A hidden rule labels the rows of this table. It goes by one to three of the table's principal directions, not those with the most spread.
[ 0.4   0.89  0.07 -0.08 -0.81 -1.23 -0.66  0.6   0.34  0.29  0.97 -0.41
 -1.28 -1.13  0.73 -0.03 -0.11 -0.52 -0.36  0.32 -0.93 -0.32 -1.04 -0.2
  0.68 -0.52  1.08 -1.15] U
[-1.67  1.21  1.86  0.4  -4.5  -1.51 -0.63  0.91 -1.23 -1.66  1.59 -0.77
 -4.44 -0.59  1.31  0.19  2.54 -5.52  1.49  0.47 -3.15 -0.51 -0.23 -1.1
 -1.73 -2.21  1.32  0.81] I
[ 0.7   1.78  1.09  0.52 -1.36 -1.57 -1.38 -0.07 -0.62  0.45  1.62  0.34
 -1.42  0.68  0.54 -0.36 -0.1  -2.11 -0.32  1.09 -0.05  0.84 -0.99 -0.72
  0.85 -0.84 -0.73 -0.68] P
[-1.46  0.16  0.4   0.11  0.23  0.38  0.13  0.26  1.36 -0.73 -0.28  0.32
 -0.69 -0.93 -0.41  0.45 -0.3  -0.69 -0.13 -0.43 -0.49 -0.49  1.    0.6
 -1.68  0.55  0.06  0.8 ] E
[-0.52 -0.71 -0.24 -0.58 -0.1  -0.45  0.39 -0.29 -1.8  -0.07 -0.29  0.21
  0.42  1.05  0.24 -0.18  1.33  0.45  0.51 -0.05 -0.46  0.6   0.38  0.13
  0.66 -0.47  0.04 -0.43] A
[-1.34 -1.11 -0.2  -0.47 -1.16  0.7   1.05  0.82  0.32 -1.26 -0.77 -0.69
 -0.6  -0.9  -0.18  0.9   0.62 -0.51  0.79 -0.76 -2.1  -1.15  0.54 -0.43
 -1.57 -0.34  1.48  1.17] A
[-1.31 -1.85 -1.77 -0.31  3.29  1.39  0.9   0.29  1.47 -0.14 -1.47 -0.04
  1.63 -1.9  -0.94  0.32 -0.98  4.03 -0.54 -1.48  1.23 -0.81  0.58  1.84
 -0.65  1.17  1.44 -0.28] X
[ 0.35 -0.14 -1.76  0.54  4.04  0.74 -0.96 -0.82  2.27  0.66 -0.36  0.23
  1.1  -0.97 -0.85 -0.34 -2.71  4.42 -2.77  0.18  3.8   0.91 -1.56  1.62
  1.08  1.31 -0.25 -2.03] I
[-1.82 -0.5  -1.22 -0.02  2.17 -0.12 -0.5  -0.15  0.98 -0.4  -0.2   0.14
 -0.51 -1.2  -0.41 -0.01 -0.66  2.47 -1.4  -0.32  1.2   0.59 -0.42  1.62
 -0.21  0.23  1.09 -1.62] K
[-1.73 -1.74 -0.36 -0.46 -1.64  0.46  1.15  0.75 -1.38 -1.58 -0.65 -1.09
 -1.09 -0.64  0.36  0.56  2.15 -0.62  1.49 -0.82 -2.05 -0.98  0.18 -0.32
 -1.18 -1.25  2.11  0.92] K
[ 0.28 -0.33 -0.13  0.5  -0.38  0.32 -0.15  0.44 -0.26  0.    0.39 -0.53
 -0.13 -0.23 -0.26 -0.01 -0.28 -0.14  0.59 -0.18  0.4  -0.3  -0.6  -0.53
 -0.27 -0.66  0.8   0.42] P
[ 1.14  0.77 -0.43  0.11  1.39 -0.05 -0.54 -0.22  1.76  0.82  0.14  0.06
  0.42 -0.86  0.04 -0.16 -1.56  1.39 -1.45  0.31  1.1  -0.01 -0.77  0.45
  0.87  0.96 -0.33 -1.06] E
[-0.23 -1.18 -0.77 -0.65  0.01  0.37  0.94  0.34 -0.33 -0.3  -0.78 -0.63
  0.44 -0.6   0.26  0.25  0.75  1.15  0.44 -0.59 -0.94 -0.72  0.08  0.1
  0.11 -0.07  1.19 -0.05] X
[ 0.28 -0.21  0.64  0.19 -0.82  0.62  0.67  0.73  0.08  0.01 -0.1  -0.16
  0.39 -0.44 -0.18  0.31  0.13 -1.26  1.36 -0.64 -0.83 -1.25  0.89 -0.5
 -1.05  0.04  0.22  1.77] A
[ 0.08  0.44 -0.62  0.69  1.26 -0.74 -1.29 -0.06  0.11  0.46  1.01 -0.16
 -0.81 -0.91  0.19 -0.58 -0.67  1.33 -1.01  0.3   1.97  0.59 -1.7   0.83
  1.   -0.48  0.81 -1.78] A
[-1.99 -1.12 -0.49 -1.27 -0.97 -1.08  0.89  0.96 -1.4  -0.89 -0.36 -0.35
 -0.89 -1.02  0.72  0.58  2.    0.32  0.74 -0.75 -3.   -0.67  0.39  0.34
  0.01 -0.98  2.3  -0.64] P
[ 0.21  1.35  0.96  0.51 -0.46 -0.11 -0.8  -0.62  0.88 -0.02  0.5   0.68
 -0.54  1.11 -0.41 -0.03 -0.95 -1.69 -0.71  0.86  0.49  0.92  0.24 -0.46
 -0.55  0.39 -1.81  0.35] X
[-3.23 -0.71 -0.91 -0.25  1.61 -0.43 -0.14  0.75  1.08 -1.06 -0.2   0.08
 -1.45 -2.64 -0.2   0.48  0.08  1.69 -0.8  -1.03 -0.44 -0.47  0.16  2.01
 -1.19 -0.06  2.31 -1.1 ] A
[ 0.62  1.9   1.76  0.87 -2.51 -0.77 -1.38 -1.11 -1.08 -0.46  1.27  0.37
 -2.01  2.54  0.44 -0.44  0.56 -3.86 -0.38  1.9   0.35  1.78 -0.86 -1.45
  0.19 -0.95 -2.49  0.34] E
[ 1.84  0.29  2.2   0.22 -4.33  0.53  0.95 -0.01 -2.61 -0.33  0.17 -0.37
  0.    2.7   0.59  0.1   2.11 -4.95  2.75  0.6  -2.06 -0.54  0.79 -2.84
 -0.46 -1.1  -1.86  3.31] X
[ 2.4   0.92  0.49  1.11  0.92  0.97 -0.73 -0.82  0.79  1.17  0.36  0.49
  1.6   1.51 -0.86 -0.45 -2.15 -0.02 -0.54  0.76  2.84  0.71 -0.47 -0.74
  0.52  0.81 -2.42  0.78] A
[-2.73 -0.28  0.78 -0.18 -1.83 -0.47  0.55  1.72  0.2  -1.46  0.26 -0.4
 -2.37 -2.4   0.33  0.87  1.46 -2.4   1.52 -1.19 -3.18 -1.84  1.17  0.29
 -2.5  -0.89  2.45  1.25] A
[ 1.3   0.53  0.28  0.45 -0.08  0.49 -0.22 -0.01  0.91  0.5   0.19  0.06
  0.72  0.5  -0.61  0.12 -1.53 -0.33 -0.19  0.3   0.59  0.01 -0.21 -0.87
 -0.08  0.37 -0.84  0.67] P
[-0.73 -0.76  1.11 -0.37 -2.48  1.57  1.61  0.42  0.24 -1.42 -1.2  -0.04
  0.37  1.21 -0.9   1.22  0.41 -2.84  1.66 -0.46 -2.72 -0.94  2.1  -1.78
 -2.66  0.12 -0.8   3.48] U
[ 1.33 -0.37  0.12 -0.63  0.42  0.61  0.88 -0.93 -0.88  0.76 -1.02  0.76
  2.57  2.38 -0.35 -0.12  0.07  0.59  0.32  0.2   0.27  0.68  1.27 -0.5
  0.87  0.94 -2.18  0.67] X
[-1.89  0.21 -0.06  0.16 -0.24 -0.62 -0.41  0.72  0.86 -0.92  0.48 -0.48
 -2.38 -2.35  0.53  0.16  0.61 -0.57 -0.21 -0.43 -0.83 -0.73 -0.32  1.01
 -1.09 -0.48  1.95 -0.64] E
[-0.56  0.22 -1.44  0.04  1.33 -1.19 -1.31 -0.55  0.24  0.06  0.71 -0.51
 -1.55 -0.96  0.69 -0.73 -0.08  2.25 -1.9   0.62  1.54  1.26 -2.08  1.27
  1.43 -0.52  1.38 -3.37] E
[ 0.74  0.37  0.74  0.96 -0.59  1.03 -0.41 -0.69  0.   -0.28  0.13  0.18
  0.08  1.7  -0.7  -0.03 -0.77 -1.43 -0.06  0.75  1.43  0.75 -0.32 -1.07
 -0.58 -0.07 -1.88  1.43] K
[ 0.68  0.88  0.37 -0.12 -0.95 -1.42 -0.77 -0.35 -1.36  0.59  0.95  0.29
 -0.4   1.37  0.49 -0.48  0.42 -0.83 -0.06  0.88 -0.21  1.16 -0.55 -0.6
  1.33 -0.75 -0.53 -1.14] P
[ 0.8   0.24  0.98 -0.02 -0.86  0.34  0.37 -0.53 -0.96  0.24 -0.24  0.63
  1.05  2.09 -0.27 -0.08  0.34 -1.52  0.82  0.35 -0.14  0.47  1.11 -0.88
 -0.08  0.21 -1.95  1.38] K
[-0.63  0.7  -0.02  0.53  0.48 -0.71 -1.14  0.13  0.5  -0.09  0.87  0.2
 -1.15 -0.59 -0.19  0.02 -0.92  0.17 -1.05  0.37  0.76  0.54 -1.09  0.34
  0.14 -0.43  0.33 -0.94] P
[-1.54  0.59  0.08  0.44  0.08 -0.42 -1.09 -0.39  0.67 -0.88  0.48  0.4
 -1.6   0.34 -0.54  0.18 -0.77 -0.41 -1.32  0.66  0.57  1.27 -0.62  0.17
 -0.69 -0.35 -0.31 -0.66] U
[ 0.96  0.33  0.72  0.37 -0.36  0.22 -0.03 -0.06 -0.6   0.41  0.21  0.31
  0.67  0.87 -0.14 -0.07 -0.13 -0.92  0.55  0.18  0.41 -0.03  0.15 -0.62
  0.21 -0.02 -1.08  1.01] U
[ 1.36  0.67  0.91  0.17 -2.54 -0.08  0.07  0.38 -0.18  0.14  0.6  -0.6
 -0.5   0.64  0.26  0.07  0.1  -2.6   1.12  0.38 -1.39 -0.48 -0.01 -1.75
 -0.4  -0.57 -0.11  1.07] U
[-0.58 -1.65 -1.31 -0.72  1.42  0.96  1.04 -0.14  0.1  -0.3  -1.4  -0.19
  1.43 -0.13 -0.45  0.33  0.03  2.64 -0.23 -0.68  0.1  -0.15  0.37  0.6
  0.07  0.54  0.6  -0.19] X
[-0.15  1.04  0.25  1.07  0.04  0.   -1.37 -0.41  1.16 -0.36  0.85 -0.04
 -1.55 -0.1  -0.3  -0.16 -1.16 -0.77 -1.19  0.81  1.57  0.8  -1.21 -0.05
 -0.49 -0.21 -0.49 -0.38] X
[ 0.78 -0.38  0.29 -0.95 -0.46  0.27  1.26  0.02 -0.5   0.38 -0.93  0.3
  1.65  0.78  0.17  0.26  0.66 -0.15  0.84 -0.32 -1.58 -0.58  1.41 -0.48
  0.32  0.7  -0.78  0.93] I
[ 0.01 -1.22  0.04  0.01  0.03  1.67  1.09 -0.05 -0.27 -0.5  -1.15  0.03
  1.53  0.96 -0.93  0.59 -0.19  0.21  0.73 -0.48  0.08 -0.4   0.78 -0.68
 -0.86  0.31 -0.78  2.07] U
[ 0.47  1.35 -0.03  1.12  1.98  0.14 -1.64 -1.08  1.79  0.42  0.62  0.67
 -0.31  0.22 -0.59 -0.49 -2.21  0.87 -2.3   1.02  3.25  1.44 -1.24  0.71
  0.43  0.81 -1.71 -1.07] E
[-1.55  0.86  0.    0.62  0.38 -0.71 -1.4  -0.09  1.08 -0.64  0.9   0.25
 -2.04 -0.64 -0.33  0.04 -0.92 -0.27 -1.38  0.49  0.77  0.93 -0.9   0.58
 -0.66 -0.4   0.35 -1.11] U
[ 0.49  0.69  0.76  0.27 -1.1  -0.58 -0.53 -0.26 -1.09  0.01  0.65  0.22
 -0.6   1.11  0.32 -0.14  0.41 -1.43 -0.01  0.78 -0.04  0.63 -0.62 -0.73
  0.66 -0.66 -0.96  0.11] U
[ 0.67  0.08  1.23 -0.06 -2.33  1.03  0.97 -0.14 -0.15 -0.67 -0.61 -0.16
  0.12  1.33 -0.01  0.46  0.71 -2.85  1.16  0.22 -1.57 -0.57  1.11 -1.57
 -1.18  0.15 -1.43  2.47] P
[-0.41  1.21  2.38  0.31 -4.4  -0.27  0.1   0.53 -0.56 -1.39  0.7  -0.14
 -2.42  0.96  0.38  0.74  1.24 -5.66  1.34  0.68 -3.08 -0.53  0.58 -2.19
 -1.86 -1.11 -0.91  2.59] K
[ 0.88  0.97  0.69 -0.18 -0.54 -0.63 -0.04  0.39  0.51  0.79  0.46  0.3
  0.25 -0.26  0.27 -0.06 -0.3  -1.06  0.4  -0.01 -0.92 -0.51  0.7  -0.26
  0.08  0.4  -0.26  0.16] K
[ 0.24 -0.01  0.71  0.29  0.03  1.    0.37 -0.31  0.07 -0.26 -0.52  0.55
  0.85  1.02 -0.61  0.38 -0.42 -0.7   0.03  0.13  0.37  0.    0.54 -0.49
 -0.49  0.51 -1.73  1.69] K
[ 0.34  0.53  0.42  0.12  0.61  0.09 -0.19 -0.2   0.44  0.29 -0.04  0.69
  0.64  0.42 -0.39  0.18 -0.88  0.05 -0.61  0.26  0.46  0.23  0.12 -0.03
  0.27  0.56 -1.27  0.37] U
[ 1.29 -0.29  0.32  0.04 -1.86  0.41  0.67  0.47 -0.66  0.2   0.12 -0.97
  0.11  0.05  0.48 -0.17  0.91 -1.54  1.79 -0.3  -1.01 -1.04  0.28 -1.12
 -0.37 -0.5   0.68  1.11] I
[-1.   -1.63 -1.66 -0.54  1.32  0.26  0.59  0.61  0.16 -0.18 -0.65 -0.64
  0.49 -1.52 -0.2   0.24 -0.01  2.84  0.   -1.02 -0.12 -0.6  -0.26  0.85
  0.02 -0.13  2.36 -0.97] P
[ 0.    0.32 -0.37 -0.42 -0.02 -1.34 -0.14  0.93  0.14  0.51  0.66 -0.58
 -0.99 -2.34  1.21 -0.26  0.76  0.47  0.16 -0.48 -1.14 -1.09 -0.52  0.84
  0.78 -0.3   2.16 -1.52] I
[ 2.13  0.91 -0.48  0.32  1.46 -0.42 -0.86 -0.3   0.83  1.53  0.61  0.02
  0.88 -0.37  0.24 -0.6  -1.54  1.67 -1.24  0.53  1.87  0.28 -1.38  0.24
  1.91  0.57 -0.43 -1.5 ] K
[ 0.09 -0.26  0.14 -0.31 -1.46 -0.15  0.55  0.77 -0.28 -0.3   0.05 -0.77
 -0.67 -0.87  0.61  0.22  0.97 -0.98  0.98 -0.37 -1.73 -1.12  0.01 -0.5
 -0.3  -0.54  1.25  0.45] X
[ 1.51 -0.23 -0.3  -0.28  0.24  0.08  0.26 -0.58 -0.95  0.89 -0.23  0.04
  1.52  1.38  0.14 -0.5   0.15  0.79  0.28  0.25  0.66  0.54  0.06 -0.38
  1.26  0.21 -0.8  -0.35] X
[-0.47 -0.15  0.26 -0.29 -0.68  0.05  0.41  0.15 -0.13 -0.38 -0.26  0.03
 -0.13  0.14 -0.01  0.28  0.46 -0.71  0.43 -0.14 -1.04 -0.21  0.62 -0.24
 -0.55 -0.03  0.02  0.56] K
[ 0.14 -0.72  0.11 -0.33 -0.82  0.32  0.84  0.06 -1.15 -0.06 -0.42 -0.25
  0.55  0.59  0.2  -0.09  1.24 -0.55  1.35 -0.4  -0.78 -0.38  0.85 -0.34
 -0.25 -0.24  0.16  0.78] I
[ 0.68 -1.02 -0.95  0.22  1.98  1.45  0.44 -0.26  0.64  0.33 -0.89 -0.03
  1.93  0.03 -0.87  0.09 -1.29  2.51 -0.47 -0.4   1.86 -0.13 -0.26  0.27
  0.27  0.79 -0.31  0.35] A
[-0.84  0.3   0.84 -0.32 -2.39 -1.19  0.07  0.63 -1.4  -0.52  0.69 -0.29
 -1.7  -0.12  0.89  0.01  1.97 -2.54  1.37 -0.05 -2.35 -0.39  0.47 -0.45
 -0.48 -1.21  1.01  0.2 ] K
[ 0.18  1.06  1.78  0.09 -4.26 -0.71 -0.15 -0.02 -1.44 -1.03  0.8  -0.38
 -2.25  1.68  0.81  0.2   1.72 -4.79  1.1   1.08 -2.53  0.28 -0.06 -2.14
 -0.67 -1.43 -0.85  1.31] X
[-2.26 -2.73 -2.56 -1.08  1.53 -0.13  1.    0.76 -1.05 -0.72 -0.95 -1.24
 -0.21 -2.38  0.55  0.    1.82  4.    0.37 -1.55 -0.62 -0.73 -0.48  1.81
  0.35 -0.81  4.17 -2.09] X
[-1.2  -0.97 -1.56 -0.02  1.73 -0.22 -0.35 -0.1  -0.17 -0.19 -0.03 -0.57
 -0.63 -1.32  0.27 -0.51  0.49  2.6  -0.59 -0.44  1.36  0.33 -0.91  1.6
  0.44 -0.39  1.95 -2.02] E
[-2.1  -1.66 -1.55 -0.04  2.4   1.22  0.54  0.47  1.65 -0.77 -1.06 -0.31
  0.32 -2.1  -0.96  0.47 -0.84  2.94 -0.44 -1.37  0.83 -0.72  0.39  1.61
 -1.51  0.59  1.99 -0.17] K
[ 1.3   0.12  1.32  0.16 -3.05 -0.13  0.64  0.83 -1.89  0.13  0.61 -0.72
 -0.33  0.41  0.84 -0.04  1.73 -3.22  2.52 -0.15 -1.92 -1.28  0.31 -1.68
 -0.21 -1.17  0.33  1.9 ] A
[ 0.48 -0.11 -0.32  0.29  1.61  0.02 -0.09  0.53  0.25  0.81  0.2   0.06
  0.76 -1.5   0.08 -0.19 -0.5   1.49  0.   -0.63  1.08 -0.87 -0.34  0.91
  0.63  0.32  0.67 -0.26] K
[ 0.82  0.17  0.56  0.13  0.2   0.56  0.15 -0.81 -0.54  0.36 -0.36  0.75
  1.36  1.98 -0.5  -0.13 -0.27 -0.37  0.08  0.43  0.87  0.76  0.67 -0.46
  0.26  0.54 -2.16  0.91] X
[-2.23 -1.1  -0.44 -0.35  0.44  0.77  0.94  1.34  1.67 -1.17 -0.85 -0.28
 -0.42 -2.48 -0.67  1.18 -0.41  0.65  0.25 -1.43 -1.7  -1.73  0.91  0.67
 -2.14  0.31  2.06  1.07] U
[ 1.9   2.57  2.1   1.   -1.89 -1.   -1.61 -1.23 -1.05  0.81  1.64  1.01
 -0.64  3.15  0.19 -0.81 -0.29 -3.75 -0.16  2.    1.11  1.95 -0.33 -1.54
  0.83 -0.4  -3.47  0.36] K
[ 2.31  2.04  1.22  0.33 -0.79 -0.65 -0.83 -0.51  0.51  1.12  0.87  0.62
  0.3   1.29  0.24 -0.27 -1.1  -1.7  -0.69  1.26  0.28  0.59 -0.38 -1.1
  1.16  0.52 -2.31  0.04] K
[-1.   -1.41  0.   -1.16 -1.91  0.07  1.85  1.09 -1.16 -0.65 -0.82 -0.82
 -0.09 -0.89  0.72  0.38  2.54 -1.1   2.48 -1.34 -3.42 -1.76  1.84 -0.19
 -1.19 -0.48  2.09  1.15] E
[-0.28 -0.14  0.43  0.05 -0.13  0.23  0.03 -0.63 -1.04 -0.31 -0.25  0.61
  0.48  1.78 -0.42  0.09  0.24 -0.41 -0.03  0.4   0.4   0.95  0.31 -0.37
  0.06 -0.13 -1.47  0.63] U
[ 0.1   0.05 -0.25  0.8   0.26  0.89 -0.62 -0.6   0.84 -0.6   0.   -0.32
 -0.63  0.42 -0.52  0.02 -1.01  0.16 -1.07  0.65  1.64  0.72 -1.23 -0.32
 -0.36 -0.08 -0.6   0.08] I
Which label does each new row get?
[ 0.04 -0.07  0.52  0.65 -0.62  1.15  0.14  0.48  0.92 -0.69 -0.13 -0.2
 -0.15 -0.2  -0.78  0.76 -1.09 -1.02  0.09 -0.05 -0.07 -0.72 -0.28 -0.97
 -1.24 -0.03 -0.33  1.9 ] ~ P
[-0.29 -0.3  -0.11  0.25  1.4   0.79  0.09  0.03  0.76  0.03 -0.45  0.61
  1.12  0.09 -1.04  0.43 -1.37  1.09 -0.5  -0.29  0.97  0.02  0.26  0.22
 -0.41  0.64 -0.65  0.72] ~ P
[-2.71 -0.88 -1.38  0.4   2.95  0.56 -0.75 -0.69  1.06 -1.08 -0.55  0.45
 -0.57 -0.59 -1.08  0.12 -1.06  2.97 -2.07 -0.14  2.46  1.34 -0.66  1.9
 -0.68  0.27  0.42 -1.37] ~ K
[ 0.33  1.98  2.05  0.95 -3.62 -0.4  -1.15 -0.13  0.25 -0.97  1.35 -0.01
 -2.52  1.66 -0.15  0.42 -0.47 -4.94 -0.07  1.59 -1.15  0.78 -0.72 -2.38
 -1.21 -1.08 -1.66  1.5 ] ~ P
[-0.25  0.01  0.14  0.03 -0.35 -0.1   0.09  0.59  0.28 -0.04  0.22 -0.15
 -0.29 -0.78 -0.04  0.2  -0.09 -0.42  0.46 -0.39 -0.64 -0.64  0.21 -0.05
 -0.52 -0.17  0.76  0.31] ~ U
[-0.68 -0.59 -1.71 -0.29  1.23 -0.79 -0.45  0.47  0.49  0.13  0.31 -0.89
 -0.83 -2.02  0.42 -0.27 -0.17  2.64 -0.82 -0.4   0.33 -0.06 -1.35  1.13
  0.74 -0.47  2.74 -2.54] ~ A
[ 1.84  0.01 -0.14 -0.21  1.9   0.28  0.29 -0.39 -0.22  1.61 -0.42  0.95
  2.99  1.09 -0.53 -0.25 -1.19  1.93 -0.2  -0.06  1.38  0.25  0.49  0.11
  1.56  1.14 -1.62  0.04] ~ P
[ 0.16  0.42 -0.51  0.19  0.86 -0.03 -0.64 -0.34  1.21  0.04  0.12 -0.06
 -0.34 -0.33 -0.14 -0.04 -1.12  1.   -1.41  0.46  0.95  0.52 -0.95  0.29
  0.38  0.35 -0.13 -1.  ] ~ X
[-0.08  0.45 -1.57  0.31  4.02 -0.13 -1.26 -0.24  2.81  0.9   0.1   0.61
  0.82 -1.6  -0.97 -0.02 -3.35  4.31 -3.06  0.09  2.86  0.77 -1.43  1.69
  1.06  1.32  0.23 -2.47] ~ P
[-2.37 -0.73 -0.72 -0.32  1.75 -0.46 -0.18 -0.39 -0.73 -0.7  -0.41  0.66
 -0.37 -0.2  -0.13  0.    0.72  1.87 -0.91 -0.25  0.63  0.93  0.07  1.67
  0.19 -0.11  0.37 -1.24] ~ K
[ 0.62 -0.17 -1.14 -0.19  1.46 -0.27 -0.5  -0.71 -0.05  0.41 -0.1  -0.04
  0.51  0.39  0.09 -0.28 -0.69  2.53 -1.65  0.61  1.44  1.09 -1.53  0.37
  1.83  0.12 -0.2  -1.91] ~ A
[-1.34 -2.35 -1.61 -1.23  1.89  0.9   1.75  0.44 -0.04 -0.19 -1.8  -0.2
  1.89 -1.16 -0.31  0.38  0.72  3.32  0.62 -1.66 -0.76 -1.01  1.45  1.34
 -0.35  0.75  1.76 -0.12] ~ X
[-1.21  1.02  0.85  0.16 -0.16  0.02 -0.36  0.19  2.04 -0.72  0.05  0.65
 -1.07 -0.63 -0.54  0.73 -1.15 -1.39 -0.93  0.17 -0.8  -0.14  0.65  0.1
 -1.54  0.69 -0.72  0.74] ~ K
[ 0.3   0.1  -0.04  0.44  0.58  0.3  -0.29  0.06  0.34  0.07  0.12 -0.01
  0.1  -0.34 -0.22  0.07 -0.71  0.46 -0.45  0.08  0.9  -0.11 -0.71  0.02
  0.2   0.05 -0.15  0.15] ~ A
[-0.62 -0.33 -1.32  0.15  3.28  0.   -0.49 -0.1   1.29  0.56 -0.15  0.22
  0.48 -1.88 -0.18 -0.38 -1.04  3.36 -1.39 -0.57  2.17  0.03 -0.5   2.13
  0.59  0.87  0.92 -1.8 ] ~ E
[ 0.89  0.91  0.14  0.11  1.28 -0.08 -0.43 -0.51  1.08  0.82  0.04  0.74
  0.84  0.18 -0.19 -0.19 -1.22  0.66 -1.07  0.39  1.13  0.42  0.1   0.43
  0.67  1.12 -1.42 -0.46] ~ I
[-0.77 -1.57  0.44 -0.72 -1.54  0.78  1.98  1.04 -1.42 -0.6  -1.01 -0.38
  0.78 -0.21  0.12  0.57  2.08 -1.27  2.76 -1.41 -2.66 -1.8   2.11 -0.46
 -1.45 -0.32  1.06  2.39] ~ K
[ 0.61  0.34  0.43 -0.71 -2.31 -1.04  0.45  0.62 -0.85  0.11  0.38 -0.66
 -0.8  -0.25  1.16  0.01  1.47 -1.76  1.13  0.01 -2.62 -0.77  0.19 -0.85
  0.35 -0.68  0.99 -0.14] ~ X
[-2.16 -1.38 -0.03 -0.63 -2.02  0.17  1.11  0.53 -1.24 -1.71 -0.63 -0.84
 -1.51 -0.37  0.47  0.44  2.55 -1.43  1.57 -0.72 -2.54 -0.71  0.9  -0.17
 -1.63 -1.08  1.78  0.85] ~ E
[ 1.44  0.8   2.28 -0.01 -3.69 -0.1   0.53  0.03 -2.18  0.01  0.4   0.49
  0.44  3.12 -0.01  0.36  1.02 -4.49  2.05  0.76 -2.18  0.12  1.13 -2.76
 -0.27 -0.82 -2.36  2.81] ~ P
[-0.93 -1.01 -0.77 -0.46 -0.02 -0.62  0.45  0.77 -1.12 -0.04  0.09 -0.8
 -0.6  -1.65  0.86 -0.34  1.79  0.82  1.21 -1.01 -0.86 -0.9   0.11  0.96
  0.09 -0.8   2.62 -0.92] ~ I
[ 0.85  0.05 -0.59  0.08  1.62  0.21 -0.12  0.11  1.07  0.85 -0.09  0.11
  1.12 -0.79 -0.3  -0.09 -1.35  1.82 -0.64 -0.25  1.08 -0.31 -0.29  0.49
  0.61  0.78  0.11 -0.54] ~ A
[-0.23 -0.24  0.98 -0.22 -2.14  0.64  1.01  0.77  0.06 -0.71 -0.39 -0.22
 -0.13  0.11 -0.22  0.8   0.51 -2.44  1.51 -0.46 -2.39 -1.21  1.28 -1.24
 -1.67 -0.16  0.07  2.33] ~ U
[ 0.04  1.48  0.47  0.88  0.99  0.05 -1.31 -0.43  2.17 -0.01  0.56  0.68
 -0.73 -0.22 -0.68  0.18 -2.27 -0.22 -2.01  0.82  1.57  0.72 -0.83  0.19
 -0.29  0.74 -1.42 -0.24] ~ K
[ 0.33 -0.99 -0.83 -0.71  2.8   1.3   1.28  0.1   1.59  0.8  -1.63  0.74
  3.19 -0.56 -1.03  0.48 -1.52  3.04 -0.34 -1.11  0.5  -0.84  1.6   0.93
 -0.05  2.04 -0.56  0.64] ~ K
[ 0.43  1.25  1.95  0.64 -3.23 -0.63 -0.42  0.51 -1.03 -0.32  1.26 -0.1
 -1.66  0.76  0.45  0.04  0.89 -4.41  1.5   0.54 -1.52 -0.34  0.16 -1.63
 -0.87 -1.2  -0.54  1.67] ~ U
[ 0.15 -0.55 -0.04 -0.4   0.03  0.72  1.04  0.78  0.94  0.07 -0.71 -0.22
  0.91 -1.12 -0.2   0.57 -0.29  0.25  0.67 -0.88 -1.24 -1.5   0.94 -0.08
 -0.77  0.64  0.66  1.1 ] ~ K
[-0.52 -0.08  0.49 -1.04 -2.02 -1.59  0.72  1.26 -1.66  0.03  0.42 -0.32
 -0.83 -0.99  1.28  0.19  2.25 -1.45  1.71 -0.65 -3.42 -1.25  0.73 -0.18
  0.32 -0.99  1.86 -0.13] ~ U
[-1.24 -0.62 -1.85 -0.36  1.7  -0.58 -0.56 -0.08  0.78 -0.31 -0.04 -0.61
 -0.98 -1.61  0.26 -0.2  -0.28  3.04 -1.64 -0.1   0.78  0.56 -1.42  1.43
  0.7  -0.2   2.1  -2.78] ~ X
[-0.35 -0.01  0.49  0.   -2.11 -0.51  0.11  0.67 -0.86 -0.5   0.57 -0.67
 -1.37 -0.3   0.52  0.08  1.21 -1.97  1.24 -0.11 -1.65 -0.57 -0.01 -0.74
 -0.64 -1.12  1.18  0.47] ~ A
[-0.4   0.11 -0.9   0.15  1.84 -0.22 -0.71 -0.08  1.23  0.22  0.15  0.14
 -0.09 -1.   -0.34 -0.03 -1.38  2.1  -1.5   0.03  1.31  0.41 -0.91  0.95
  0.47  0.36  0.54 -1.48] ~ U
[-0.99 -0.46  0.42  0.16 -0.84  0.32  0.1  -0.29 -1.2  -1.05 -0.21  0.13
 -0.57  1.2  -0.24  0.34  0.76 -0.95  0.16  0.32 -0.18  0.58 -0.14 -0.54
 -0.48 -0.73 -0.62  0.9 ] ~ U
[-1.03 -0.12  0.58 -0.26 -0.88 -0.24  0.56  1.02 -0.08 -0.52 -0.02 -0.04
 -0.67 -1.25  0.25  0.56  0.8  -1.19  0.92 -0.71 -1.94 -1.28  0.78  0.07
 -0.97 -0.25  0.97  0.99] ~ A
[-0.78 -1.28 -0.95  0.13  2.36  1.14  0.26 -0.59 -0.21 -0.32 -1.01  0.47
  1.42  0.5  -0.93  0.17 -0.61  2.7  -0.85 -0.28  2.01  0.64 -0.22  0.85
  0.23  0.45 -0.59  0.04] ~ U
